One turning vector, and how many steps it has turned
The counts run from 0 to 433.
140, 105, 114, 86, 95, 147, 106, 106, 159, 100, 128, 101, 97, 124, 149, 85, 123, 111, 115, 138, 150, 67, 108, 115, 165, 177, 154, 146, 136, 127, 176, 88, 158, 152, 131, 110, 92, 138, 166, 96, 150, 116, 98, 176, 158, 199, 179, 116, 90, 118, 135, 121, 146, 120 => 346
127, 125, 168, 119, 182, 161, 84, 113, 134, 127, 157, 177, 183, 78, 112, 159, 138, 84, 130, 128, 151, 89, 157, 118, 124, 164, 101, 139, 151, 139, 97, 171, 144, 151, 163, 150, 73, 176, 133, 113, 156, 149, 162, 136, 145, 118, 103, 115, 174, 109, 141, 143, 113, 131 => 201
85, 76, 123, 119, 111, 128, 187, 117, 150, 175, 88, 85, 68, 142, 153, 125, 134, 124, 162, 107, 104, 113, 148, 89, 153, 104, 147, 134, 136, 154, 162, 104, 132, 143, 84, 123, 145, 132, 133, 73, 72, 166, 127, 143, 132, 151, 128, 156, 89, 138, 86, 111, 128, 117 => 104
64, 123, 156, 176, 145, 103, 112, 96, 189, 143, 185, 100, 86, 133, 147, 79, 128, 120, 123, 77, 122, 126, 169, 108, 144, 158, 102, 137, 118, 123, 145, 115, 134, 143, 110, 112, 127, 90, 164, 124, 101, 117, 121, 95, 115, 148, 161, 146, 119, 90, 73, 146, 168, 119 => 189
166, 157, 167, 86, 148, 155, 62, 123, 99, 82, 148, 119, 144, 140, 133, 132, 130, 89, 106, 167, 141, 112, 125, 158, 164, 132, 119, 81, 158, 105, 104, 120, 111, 124, 184, 136, 91, 157, 120, 122, 167, 119, 139, 188, 151, 145, 129, 128, 99, 138, 131, 82, 95, 127 => 235
145, 100, 146, 104, 172, 131, 112, 107, 114, 115, 81, 176, 182, 89, 126, 150, 174, 111, 129, 151, 167, 121, 124, 142, 123, 95, 132, 100, 144, 85, 123, 156, 147, 138, 153, 157, 120, 199, 129, 114, 151, 112, 101, 153, 128, 72, 86, 107, 116, 134, 163, 129, 81, 136 => 125
160, 141, 81, 71, 159, 133, 105, 105, 140, 128, 109, 197, 163, 125, 99, 168, 130, 160, 99, 122, 130, 129, 138, 143, 112, 163, 195, 131, 156, 124, 108, 161, 142, 139, 171, 138, 111, 163, 80, 141, 126, 143, 159, 131, 161, 103, 121, 122, 177, 150, 155, 131, 161, 146 => 51
98, 127, 124, 80, 145, 120, 83, 105, 194, 95, 152, 175, 126, 127, 127, 128, 122, 128, 79, 109, 121, 103, 142, 120, 167, 156, 169, 138, 132, 149, 139, 90, 127, 138, 158, 115, 156, 111, 86, 123, 101, 102, 117, 85, 180, 104, 173, 115, 112, 121, 89, 145, 170, 112 => 314
114, 168, 154, 179, 123, 84, 128, 134, 121, 128, 157, 76, 92, 173, 175, 90, 143, 149, 117, 93, 84, 143, 124, 133, 160, 113, 86, 112, 132, 74, 165, 103, 121, 117, 91, 133, 159, 103, 161, 123, 111, 110, 101, 136, 101, 133, 160, 123, 107, 101, 119, 105, 147, 158 => 265
181, 161, 112, 69, 150, 155, 55, 132, 140, 107, 123, 139, 191, 132, 101, 178, 103, 109, 110, 151, 147, 104, 149, 120, 90, 164, 143, 142, 132, 147, 119, 127, 123, 135, 176, 130, 93, 129, 90, 122, 159, 121, 152, 121, 163, 120, 142, 105, 169, 119, 157, 137, 134, 84 => 319
131, 129, 101, 91, 82, 169, 150, 140, 108, 160, 91, 130, 91, 136, 134, 145, 76, 122, 131, 140, 89, 106, 133, 105, 108, 133, 179, 141, 133, 197, 122, 125, 105, 127, 100, 135, 142, 119, 89, 85, 96, 165, 152, 115, 154, 165, 145, 162, 149, 157, 130, 152, 144, 83 => 330
73, 118, 83, 149, 108, 121, 174, 106, 142, 170, 132, 123, 78, 140, 130, 120, 98, 158, 139, 98, 102, 145, 167, 105, 109, 154, 155, 139, 130, 148, 116, 150, 140, 127, 78, 133, 136, 124, 147, 145, 76, 160, 175, 125, 139, 170, 126, 189, 177, 145, 114, 149, 162, 148 => 179
175, 143, 92, 60, 114, 164, 74, 135, 132, 108, 125, 150, 179, 131, 88, 182, 99, 118, 103, 160, 140, 103, 143, 109, 111, 171, 153, 140, 112, 165, 135, 131, 131, 129, 165, 125, 102, 111, 92, 119, 151, 128, 151, 126, 180, 144, 143, 112, 161, 123, 155, 150, 138, 81 => 320
184, 136, 109, 78, 123, 162, 126, 131, 108, 162, 80, 125, 136, 139, 114, 158, 100, 125, 150, 145, 123, 105, 133, 114, 68, 147, 179, 153, 155, 173, 112, 153, 127, 148, 129, 149, 84, 152, 96, 96, 137, 160, 174, 136, 129, 155, 126, 138, 170, 162, 157, 157, 138, 81 => 328
164, 148, 228, 183, 143, 165, 114, 142, 80, 133, 133, 98, 102, 118, 137, 106, 135, 88, 159, 123, 118, 111, 103, 157, 129, 126, 120, 111, 127, 140, 87, 149, 103, 143, 145, 115, 99, 132, 135, 87, 148, 135, 114, 132, 78, 138, 114, 125, 83, 144, 109, 126, 87, 81 => 225
173, 129, 119, 135, 131, 139, 175, 125, 64, 132, 84, 115, 157, 148, 106, 138, 120, 149, 160, 145, 157, 159, 94, 156, 94, 71, 113, 114, 149, 132, 129, 159, 137, 160, 123, 164, 123, 171, 117, 129, 154, 134, 146, 162, 72, 134, 109, 100, 133, 176, 186, 126, 131, 162 => 251
104, 132, 176, 123, 132, 126, 99, 131, 142, 116, 139, 124, 129, 119, 178, 74, 136, 89, 119, 142, 119, 73, 124, 109, 144, 109, 84, 153, 143, 118, 178, 75, 122, 144, 101, 146, 152, 155, 163, 83, 122, 89, 89, 108, 123, 133, 171, 98, 101, 98, 142, 171, 123, 111 => 349
133, 121, 92, 94, 87, 173, 154, 155, 91, 112, 100, 156, 143, 186, 110, 163, 101, 131, 89, 188, 109, 123, 107, 136, 182, 96, 106, 120, 100, 146, 160, 114, 127, 123, 101, 163, 179, 132, 110, 111, 124, 110, 151, 163, 164, 177, 164, 115, 143, 144, 153, 152, 128, 132 => 246
179, 146, 75, 100, 123, 126, 124, 125, 123, 129, 103, 115, 144, 143, 67, 177, 80, 152, 135, 112, 160, 168, 138, 129, 65, 149, 179, 130, 132, 153, 116, 137, 129, 148, 165, 108, 92, 101, 74, 162, 141, 143, 162, 115, 134, 129, 126, 129, 148, 153, 141, 99, 173, 112 => 59
131, 123, 156, 126, 172, 102, 108, 122, 114, 86, 153, 132, 184, 118, 131, 130, 139, 114, 130, 136, 171, 142, 112, 147, 150, 96, 68, 93, 147, 81, 156, 115, 143, 147, 163, 145, 118, 157, 141, 146, 158, 106, 118, 165, 113, 104, 132, 83, 104, 103, 157, 69, 135, 193 => 7
123, 107, 78, 130, 117, 133, 170, 102, 116, 164, 120, 124, 119, 111, 102, 134, 91, 158, 163, 106, 154, 162, 143, 128, 69, 170, 157, 125, 138, 152, 102, 162, 154, 147, 111, 125, 87, 153, 139, 161, 125, 171, 176, 144, 127, 164, 112, 165, 175, 154, 154, 126, 151, 165 => 177
170, 152, 152, 113, 160, 131, 97, 116, 104, 98, 112, 125, 194, 170, 110, 153, 128, 110, 113, 166, 168, 135, 116, 150, 134, 72, 82, 114, 156, 108, 140, 115, 132, 164, 151, 170, 137, 153, 112, 124, 166, 74, 147, 157, 101, 116, 138, 69, 124, 142, 154, 140, 127, 127 => 242
133, 145, 160, 183, 148, 108, 178, 163, 72, 169, 100, 117, 142, 139, 134, 158, 138, 160, 166, 99, 99, 173, 134, 134, 94, 79, 89, 118, 123, 102, 118, 170, 109, 112, 107, 145, 144, 135, 120, 122, 105, 163, 133, 122, 81, 77, 81, 121, 142, 124, 154, 95, 112, 150 => 23
178, 173, 148, 81, 175, 128, 48, 125, 137, 105, 129, 132, 194, 132, 103, 165, 115, 105, 113, 135, 149, 115, 158, 119, 83, 139, 129, 145, 153, 126, 121, 120, 118, 141, 178, 143, 95, 124, 82, 128, 157, 108, 143, 105, 131, 91, 140, 94, 157, 112, 157, 144, 140, 80 => 318
160, 133, 147, 108, 131, 124, 131, 114, 109, 152, 96, 55, 105, 116, 128, 104, 102, 110, 178, 109, 159, 126, 125, 127, 52, 118, 175, 116, 187, 164, 103, 110, 112, 167, 142, 113, 74, 142, 112, 107, 127, 148, 134, 132, 87, 138, 124, 144, 102, 172, 129, 94, 145, 109 => 335
115, 149, 159, 178, 151, 105, 125, 142, 110, 161, 172, 65, 117, 100, 132, 109, 92, 119, 179, 79, 144, 167, 163, 136, 53, 134, 100, 110, 136, 138, 92, 131, 101, 117, 125, 104, 87, 101, 146, 158, 119, 160, 136, 103, 93, 121, 110, 170, 147, 119, 117, 96, 128, 137 => 183
112, 122, 180, 174, 139, 155, 143, 151, 120, 152, 116, 86, 135, 151, 95, 168, 99, 101, 161, 126, 138, 149, 152, 113, 131, 82, 90, 125, 99, 177, 117, 130, 105, 140, 125, 112, 159, 67, 90, 109, 119, 131, 151, 92, 103, 125, 118, 125, 104, 127, 74, 142, 119, 57 => 215
103, 136, 123, 168, 135, 121, 161, 147, 96, 152, 139, 145, 168, 92, 106, 128, 77, 145, 169, 113, 149, 167, 133, 140, 35, 99, 98, 119, 119, 166, 105, 126, 118, 137, 100, 134, 137, 120, 126, 171, 113, 131, 142, 67, 85, 108, 124, 141, 176, 132, 164, 158, 144, 143 => 174
126, 134, 111, 127, 91, 150, 145, 122, 140, 140, 129, 130, 53, 120, 133, 77, 93, 149, 134, 93, 102, 106, 103, 130, 115, 171, 201, 157, 117, 171, 136, 108, 127, 143, 113, 97, 125, 103, 137, 99, 96, 141, 113, 96, 123, 174, 175, 146, 110, 141, 117, 158, 180, 107 => 70
131, 145, 133, 179, 143, 110, 159, 115, 109, 163, 95, 123, 111, 118, 117, 103, 109, 171, 151, 99, 141, 188, 134, 164, 52, 99, 157, 99, 138, 132, 81, 153, 122, 131, 104, 124, 159, 126, 110, 166, 111, 109, 119, 78, 74, 94, 94, 146, 132, 164, 121, 150, 131, 119 => 409
105, 146, 144, 122, 138, 136, 110, 146, 138, 109, 159, 229, 134, 110, 141, 118, 129, 149, 85, 112, 75, 120, 115, 151, 163, 139, 143, 136, 97, 128, 123, 125, 113, 107, 142, 133, 179, 125, 97, 126, 103, 111, 100, 61, 154, 70, 155, 110, 134, 94, 135, 174, 141, 143 => 46
177, 169, 142, 160, 148, 93, 100, 140, 119, 135, 137, 78, 112, 148, 138, 135, 161, 157, 131, 84, 108, 161, 148, 145, 118, 169, 136, 110, 121, 55, 120, 164, 132, 102, 155, 103, 80, 109, 140, 133, 147, 153, 117, 151, 108, 109, 91, 128, 120, 113, 138, 62, 121, 125 => 33
68, 107, 104, 113, 141, 111, 159, 140, 129, 124, 146, 214, 155, 111, 126, 151, 124, 164, 113, 109, 102, 148, 124, 128, 164, 101, 111, 122, 112, 131, 159, 117, 133, 120, 126, 137, 188, 133, 104, 135, 79, 137, 130, 92, 157, 72, 144, 110, 141, 103, 143, 129, 166, 205 => 281
84, 132, 158, 88, 140, 112, 93, 127, 155, 109, 173, 139, 111, 91, 165, 81, 104, 93, 114, 106, 123, 97, 124, 113, 132, 125, 133, 133, 170, 156, 144, 50, 104, 149, 138, 116, 149, 127, 113, 114, 99, 112, 99, 79, 136, 110, 188, 125, 92, 108, 99, 133, 171, 142 => 80
126, 114, 182, 154, 153, 105, 133, 149, 115, 150, 104, 43, 110, 124, 170, 119, 142, 94, 177, 105, 133, 132, 158, 100, 92, 88, 90, 115, 149, 113, 141, 110, 111, 131, 113, 123, 105, 136, 148, 92, 117, 155, 108, 132, 91, 106, 96, 135, 84, 120, 108, 84, 95, 93 => 107
